128 stands for zero in the data rows.
Here are some points:
[114 154 198 153 139 121 117 132]
[121 108 106 176 231 177 184 174]
[ 85  93 141 150 160 151 161 167]
[100 123 172 149 107 121 137 126]
[125 122 126 112 105 123 139 155]
[106 132 171 115 155 138 135 130]
[ 85  71 103 139 176 183 196 200]
[121 122 127 113 135 111 116 115]
[160 164 133 147 133 102 101 111]
[194 153  61 156 145 126 105  96]
[126 139 153 133 119 156 143 133]
[ 67  87 162 100  99 135 136 150]
[111  87  84 106 110 109 128 129]
[122 159 190 129 103 102 112 112]
[ 95 113 155 118 157 135 161 136]
[105 131 171  87 142 136 146 128]
[111  44  11  83 101 123 150 148]
[ 84  87 136 148 162 175 186 181]
[ 54  31  89 124 198 203 224 242]
[176 170 116 131 122  88  88  78]
[141 162 160 113  86  81  92  92]
[145 146 129 164 140 125 126 138]
[124 113 111 103 104 124 147 150]
[ 91  80 112  97 142 160 139 155]
[119 133 154 160 140 121 129 134]
[193 175  99 222 150 147 109 103]
[116 140 169 170 119 122 114 123]
[105 100 123  67  69  87  96 118]
[ 75  89 150  91 137 143 179 181]
[ 83  79 127 146 204 203 205 205]
[ 73 107 185  84 154 161 165 164]
[182 190 144 127  80  79  66  53]
[136 117  96 145 100 142 129 127]
[120 125 136 189 143 126 122 127]
[125 130 141 109 126 134 126 126]
[166 168 130 178 138 137 131 113]
[132 132 131 180 164 133 135 137]
[167 155 107 140 143 142 114 104]
[143 100  60 103  99 106 118 114]
[193 159  68 148 133 128  83  89]
[119 133 146 108 122 124 136 120]
[114 119 128  77 117 112 115 128]
[102 101 126 107 166 164 147 152]
[160 176 154 133 130 129  95 110]
[106  92 103 156 108 138 141 146]
[113 112 130 130 163 144 138 140]
[120 140 162 125  92  85  86  98]
[204 193 111 163 136 108  71  80]
[ 72  96 170  49  74 117 167 164]
[159 141  97 111 140 107  92  84]
[131 106  89  98  83 105 110  96]
[127 184 221  94 120 100 102  94]
24 more points follow, each with its number after it:
[146 184 192  84  64  62  65  73] 0
[110  92 104 123 140 148 161 151] 1
[110 109 123 138 103 123 149 147] 2
[103 113 147  96 128 138 131 143] 3
[133 130 120 167 170 197 161 138] 4
[163 152 107 193 143 133  93  98] 5
[104 134 180 137 124 142 152 136] 6
[167 175 141 170 134 143 108 122] 7
[174 161 106 104 107  90  70  65] 8
[187 177 111 181 163 188 112 122] 9
[ 75 115 196 132 128 137 132 144] 10
[145 148 138 143 142 118 108 114] 11
[175 187 148 117  51  70  75  75] 12
[110 116 142  82  82 101 121 129] 13
[112 122 145  91 116 116 136 123] 14
[154 157 136  80  71 107  98 109] 15
[120 102  96  58  84 108  99 122] 16
[135 108  78 214 234 209 194 174] 17
[151 140 110 126 110 114 116 112] 18
[161 113  41 145 169 159 150 154] 19
[171 153  96  96  86  74  61  66] 20
[115 140 175 108  78  95 133 138] 21
[ 93 119 173 133 157 170 160 160] 22
[127 173 205  78  68  70  91  93] 23
Which two of these numbered points are nearest to each point below, ignoring the direction in which the first points spread most? Their numbers follow each, nearest first.
[ 74 124 216 108 121 151 143 141] > 10 6
[ 97  72  83  90 182 172 165 168] > 8 1
[ 99 103 137 106 116 137 163 137] > 14 12
[126 120 116 154  88 103 110 121] > 2 18
[145 174 177 142 109 111 129 101] > 6 22
[ 43  64 166 128 135 190 193 193] > 6 10
[ 97 118 162 141 165 165 159 148] > 22 11
[103 128 172 123 149 144 138 134] > 22 6
[120 151 180  93  65 105 136 130] > 21 12
[ 66  72 135 125 135 164 193 194] > 2 12
[136 161 172  36  39  51  96  92] > 23 0
[105  94 110  84 142 127 143 146] > 8 20
[132 119 105  91  97  82  96  98] > 20 16
[152 132  93  99  95  93  90  97] > 20 8
[ 78 105 173 114 114 124 121 136] > 10 3
[115  85  71 214 221 216 201 183] > 17 9
[149 131  92  62  73 100  88 109] > 16 20
[ 84 114 181 109 127 119 144 154] > 10 21
[107 118 149  88 108 118 136 130] > 14 3
[131 146 158 142 130 148 115 115] > 22 11
[ 95 146 215 164 154 137 130 133] > 10 22
[159 128  78 211 192 173 158 136] > 17 5
[ 58  71 149 160 188 224 227 222] > 7 4
[133 126 112 111 109 107 104 100] > 8 20
[126  92  71  86 112 117 110 117] > 20 8
[109  83  85 133 141 146 153 145] > 1 18
[ 93  83 106 152 152 165 166 164] > 1 18
[124 126 130 186 211 205 200 191] > 9 4
[158 164 145 146 149 109  93 100] > 11 22
[126 104  87 105 105 106 118 127] > 20 8
[170 162 120  66  78  48  45  61] > 16 20
[198 171  84  67  54  34  33  42] > 16 20
[176 182 144  84  50  59  40  49] > 13 15
[138 127 107 212 183 138 136 144] > 5 17
[125 118 115  98 131 134 142 150] > 18 8
[121  83  64 120 170 197 180 187] > 19 1
[140 140 135  49  76  72  98 105] > 13 15
[130 144 158 100  61  79 102  92] > 13 12
[105 115 144 151 157 132 156 134] > 11 22
[ 61  70 143 158 200 229 225 218] > 7 4
[195 168  81 128 104  62  68  41] > 8 1
[138 136 125 108 105 133 120 127] > 18 3
[ 67  48  96 128 157 153 174 158] > 1 18
[100  67  73 100 101 134 138 146] > 20 16
[157 144 108 149 141 158 144 151] > 7 4
[146 165 167 160 154 151 137 140] > 7 22
[103 122 160  88  86 104 130 128] > 13 12
[119  96  87  70 112 109 142 133] > 20 16
[124 110 103  48  92 114 137 137] > 16 15
[108 100 112  70 101 124 127 136] > 16 20
[102  93 111 144 114 140 146 150] > 2 18
[103 109 135 132 117 132 148 153] > 2 18
[165 135  79 114  85  80  95  92] > 20 18
[107 109 131  87 108 128 143 150] > 15 14
[144 170 167 115  76  79 102  94] > 21 12
[113 124 153 114 114 153 131 145] > 3 12
[ 87  93 136  86  93 136 143 158] > 13 12
[141 132 113 190 135 123 128 119] > 5 11
[182 171 106 208 133 132 103  89] > 5 4
[176 162 102 198 166 135 109 110] > 5 4
[100  80  94 137 154 170 172 168] > 1 18
[102 129 177  79 119 110 135 122] > 0 14
[131 138 139 139 126 122 112 125] > 11 18
[159 170 140 152 132 104 114 108] > 11 7
[ 61  72 148  93 137 168 175 190] > 3 14
[170 175 140 130 163 116 118 100] > 11 7
[ 72  91 156 123 166 206 201 188] > 22 6
[146 159 152 152 134  98  84  78] > 11 22
[128 136 138 122  98  97 130 110] > 2 12
[154 167 150 148 129 113 108 103] > 11 22
[110 138 168 109 102 120 137 139] > 21 12
[171 185 151 172 186 177 111 125] > 9 4
[119 152 187 123 115 123 118 111] > 6 10
[146 148 137 118 143 122 128 126] > 11 18
[154 174 165 147  92  82 112  99] > 6 2
